(in the rows, 128 means zero)
Each named move below is a turn or a mirror, shown by a few rows before and after it. Which moves, in which order, take the first row of each later pair to the second? The first pair is answered.
Q_378:
[176 105 158 102 135 161 143 128 119]  ->  [161 132 143  97 135 120  91  90 101]
[112 132 141 132 101 121  99 149 168]  ->  [115 128 141 132 100 125 106 153 170]
[146 135 184 124 137 160 103 133  99]  ->  [143 138 180 122 137 154  94 128  98]
[170 112 124 117  98 120 134 108 146]  ->  [169 115 121 116  93 114 123 103 142]
Q_850:
[111 144 125 132 142 130 131 134 124]  ->  [111 145 129 127 145 129 123 132 122]
[143 125 118 137  93 166 115 142 161]  ->  [125 119 123 135 100 155 122 148 178]
[106 148 118 140 153 113 132 120 108]  ->  [108 150 119 137 153 114 129 117 107]
Q_153:
[115 114 138 119 121 129  88 130 136]  ->  [124 108 140 117 117 133  91 129 133]
[120 143 119 142 104 113  91 148 156]  ->  [153 125 123 137  92 132  96 143 148]
[166 105 120 137  88 144 124 132 121]  ->  [ 86 141 114 147 123  96 110 144 143]
Q_602:
[170 119  95 148  97 136 141 102  88]  ->  [137 149  81 170 113 144 153 134  93]
[133  69 159 112  99  88 138 102 151]  ->  [158  79 126 141  67 105 138 102 140]
[ 59 159 104 139 136  83 113 118 110]  ->  [ 64 135 127 114 143  70 107 104 113]
[119 159 103 131 145 128 133 124 100]  ->  [109 154 116 118 158 121 133 124 104]
Pairs:
Each pair is two moves apart.
[129 148 128 142 120 143 101 167 136]  ->  [149 129 145 126 120 153 105 164 130]
Q_602, Q_153
[139 110 135 123 106 127 111 115 122]  ->  [129 120 116 145 101 131 134 131 136]
Q_602, Q_850
[121 108 204  80 168 159 123 159 137]  ->  [ 85 157 181  94 189 141  95 155 121]
Q_850, Q_153
[139 126 149 107 123 119 144 117 127]  ->  [150 134 131 121 111 132 145 116 118]
Q_850, Q_602
[147 121 112 129  88 138 116 140 135]  ->  [134 122 108 136  90 126 124 140 143]
Q_378, Q_850
[ 97 149 105 163 173 113 124 136 146]  ->  [169 127 100 149 135 132  93  91 111]
Q_153, Q_378
[ 85 149 119 131 138  94  95 129 142]  ->  [166  98 140 105 105 128 100 105 123]
Q_602, Q_153
[128 113 139  96 153 113 124  93 116]  ->  [157 127  97 130 115 133 126  93 106]
Q_602, Q_602
[118 128 147 130 148 158 144 169 122]  ->  [102 145 151 118 157 125  97 139 110]
Q_850, Q_378
[138 109 136 103 127 106 132 103 135]  ->  [116 114 138 107 140 100 142 116 145]
Q_378, Q_153
[137 123 171 117 147 159 122 165 128]  ->  [156 158 131 138 129 152  94 132  90]
Q_378, Q_850
[113 164  91 147 145 131 121 121  95]  ->  [ 95 141 130 113 171 111 115 112 103]
Q_602, Q_602
[125 135 158 107 136 154 105 147 134]  ->  [110 138 156 106 139 139  98 143 138]
Q_602, Q_153
[ 99 138 142 119 149 113 101 137 147]  ->  [142 108 155 117 134 155 134 154 150]
Q_378, Q_153
[167 111 144 112 106 122  98 135 152]  ->  [161 121 119 139  93 130 122 153 161]
Q_602, Q_850
[104 105 156 118 121 129 126 165 173]  ->  [157 125 149 108 108 160  80 132 116]
Q_850, Q_850
[113 136 102 114 130  99  82 124 148]  ->  [165 112  88 128 100 139 119 125 141]
Q_153, Q_850
[116 158 137 116 129 132  85 138 123]  ->  [119 170 128 130 133 146 101 148 117]
Q_850, Q_602
[112 135 138 120 111 148 151 148 141]  ->  [117 139 154  99 116 144 116 131 127]
Q_850, Q_850
[ 81 168 145 127 142 107 100 140 162]  ->  [164 156 147 113 115 153  77 112 114]
Q_850, Q_153
[ 82 118 117 139 149  96 193 142 149]  ->  [152  97 112 143 116 145 209 139 131]
Q_153, Q_602
[150 147 131 106 130 117  79  91 154]  ->  [149 169 103 132 119 130  84 106 150]
Q_602, Q_602
[150 128 141  95 148  95 109  65  93]  ->  [109 166  97 139 158  83 136  81  98]
Q_850, Q_153
[ 70 156 143 130 121 142 113 128 146]  ->  [101 116 166 101 108 131 102  98 143]
Q_602, Q_602
[155  77 128 130 116 113  80 107 129]  ->  [145  89  90 172  98 127 118 133 145]
Q_602, Q_850
[127 128 127 143 123 159 157 155 128]  ->  [115 106 161 112 135 134 144 148 144]
Q_850, Q_602
[104 151 125 137 109 133 129 167 167]  ->  [152 126 150 109  95 157 107 146 149]
Q_850, Q_153
[140 123  96 123  74 152  81 146 119]  ->  [ 99 137  90 140  94 145 101 176 139]
Q_602, Q_850
[ 93 164 127 133 159 123 110 136 112]  ->  [134 155 132 121 149 136  98 112  84]
Q_602, Q_850
[132 125 138 113 133 155  92 143 112]  ->  [100 148 115 135 141 142 110 154 124]
Q_850, Q_153
[ 94 169 167 100 182 146  77 146 110]  ->  [180 142 134 130 130 210 138 152  93]
Q_153, Q_850
[156 134 128 131 134 136 120 117 124]  ->  [134 133 131 138 147 140 140 143 141]
Q_153, Q_378
[153 103 120 142  93 100 131  75 108]  ->  [117 145  92 174 101  98 134 100 117]
Q_602, Q_153
[ 73 162 108 146 150 103 103 135 161]  ->  [183 126 125 117 109 163  79 100 113]
Q_850, Q_153
[135 109 148  84 112 121  66 106 105]  ->  [159 119  83 145  69 151 123 130 106]
Q_602, Q_850
[158 129 121 125  91 143 107 129 175]  ->  [125 149 114 125 106 117  89 125 180]
Q_378, Q_153
[139 155 115 163 111 157 147 127 139]  ->  [ 99 162 132 151 145 138 146 135 151]
Q_153, Q_602
[115 183 147 114 171 175 105 156  99]  ->  [152 170 140 114 160 191 119 144  80]
Q_602, Q_850
[133 172  88 140 103 109  86 126 127]  ->  [ 93 175  96 143 129  98 114 151 146]
Q_850, Q_602
[ 89 162 106 152 142 146 149 160 127]  ->  [ 92 149 155 101 170 130 105 130 108]
Q_602, Q_850
[ 95 106 154 103 110 118  90 144 148]  ->  [141  98 138 115  78 145  95 136 135]
Q_153, Q_602
[140  99 135 112 106 118 171 124 136]  ->  [109 120 150  94 131  91 127 110 130]
Q_153, Q_850
[171 100 143 131 118 120 159  90 112]  ->  [146 114 130 135 122  87 141  73 112]
Q_850, Q_378
[113 110 135 126 142 125 174 162 163]  ->  [147 126 162  87 149 132  91 119 113]
Q_850, Q_850
[125 129  81 128 129  96 154 116 114]  ->  [104 130  99 115 145  83 142 119 122]
Q_602, Q_850
[133 125 151 119 171 122 140  86  91]  ->  [140 117 150 127 168 143 169 106  98]
Q_378, Q_850
[107 159 127 138 144 130 100 154 116]  ->  [116 160 115 150 139 140 111 157 114]
Q_850, Q_850
[130 100 146  95 157 138 135 131 131]  ->  [165 103 117 119 120 154 134 121 120]
Q_602, Q_602
[150 125 143 117 112 157 102 137 128]  ->  [123 154 133 126 124 142  86 133 124]
Q_153, Q_850
[113 132 154 117 148 133 118 127 115]  ->  [144 128 142 128 131 156 133 126 105]
Q_153, Q_850
[171 114 164  89 134 146  90 121  96]  ->  [169 146 109 149 122 179 147 158  94]
Q_850, Q_602
[133 138 114 161 117 140 165 145 139]  ->  [107 126 150 131 150 120 163 144 150]
Q_602, Q_602
[119 110 155 117 123  93 116 143 162]  ->  [166 103 157 110 104 119 112 131 138]
Q_153, Q_850
[115 125 130 129 118 128  89 133 133]  ->  [118 137 118 142 115 140  95 140 124]
Q_850, Q_602
[125 156 137 118 167 147 146 156  89]  ->  [127 165 121 129 162 136 141 147  83]
Q_378, Q_850
[143 117 147  90 126 128 132 127 120]  ->  [156 134 114 119 104 146 133 134 113]
Q_602, Q_602
[ 99 112 157 109 130 110 107 135 142]  ->  [142 130 136 122 108 138  87 116 107]
Q_850, Q_602
[153 121 127 120 127 133 143 112 107]  ->  [128 126 115 139 129 126 165 136 127]
Q_602, Q_850
[102 152 119 124 129 122  94 117 128]  ->  [133 132 119 138 117 169 144 147 130]
Q_850, Q_378
[154  82 155  98 113 127 109 115 150]  ->  [142 124 144  99 124 120  68  99 123]
Q_153, Q_850
[110 115 176 127 116 150 139 158 168]  ->  [145 111 181 111 102 154 101 131 143]
Q_850, Q_602
[165 133 110 117 103 118 100 105 114]  ->  [155 104 119 125 106 137 165 149 154]
Q_378, Q_850
[163 142 119 149 107 157 132 137 119]  ->  [ 93 155 139 132 152 111 122 143 142]
Q_153, Q_602
[145  83 131 126  98 154 164 167 158]  ->  [ 91  88 146 109 129 105 147 161 176]
Q_153, Q_602
[124 154 130 117 172 122 151 142 127]  ->  [143 141 148  98 169 116 133 119 117]
Q_850, Q_602
[131 137  94 172 114 149 148 148 123]  ->  [ 81 137 109 157 132  99 124 140 146]
Q_850, Q_378
[115 111  98 153 109  96 177 120 158]  ->  [144  95 109 146  99 116 185 117 150]
Q_602, Q_153
[108 113 126 118 156 103 180 110 122]  ->  [113 125 132 104 158  94 144  89 105]
Q_378, Q_850
[ 99 150 104 155 131 116 136 140 137]  ->  [101 131 131 139 140 134 149 159 151]
Q_850, Q_378
[147 121 106 147 124 145 174 137 130]  ->  [ 99 125 124 130 153 114 168 141 144]
Q_153, Q_602
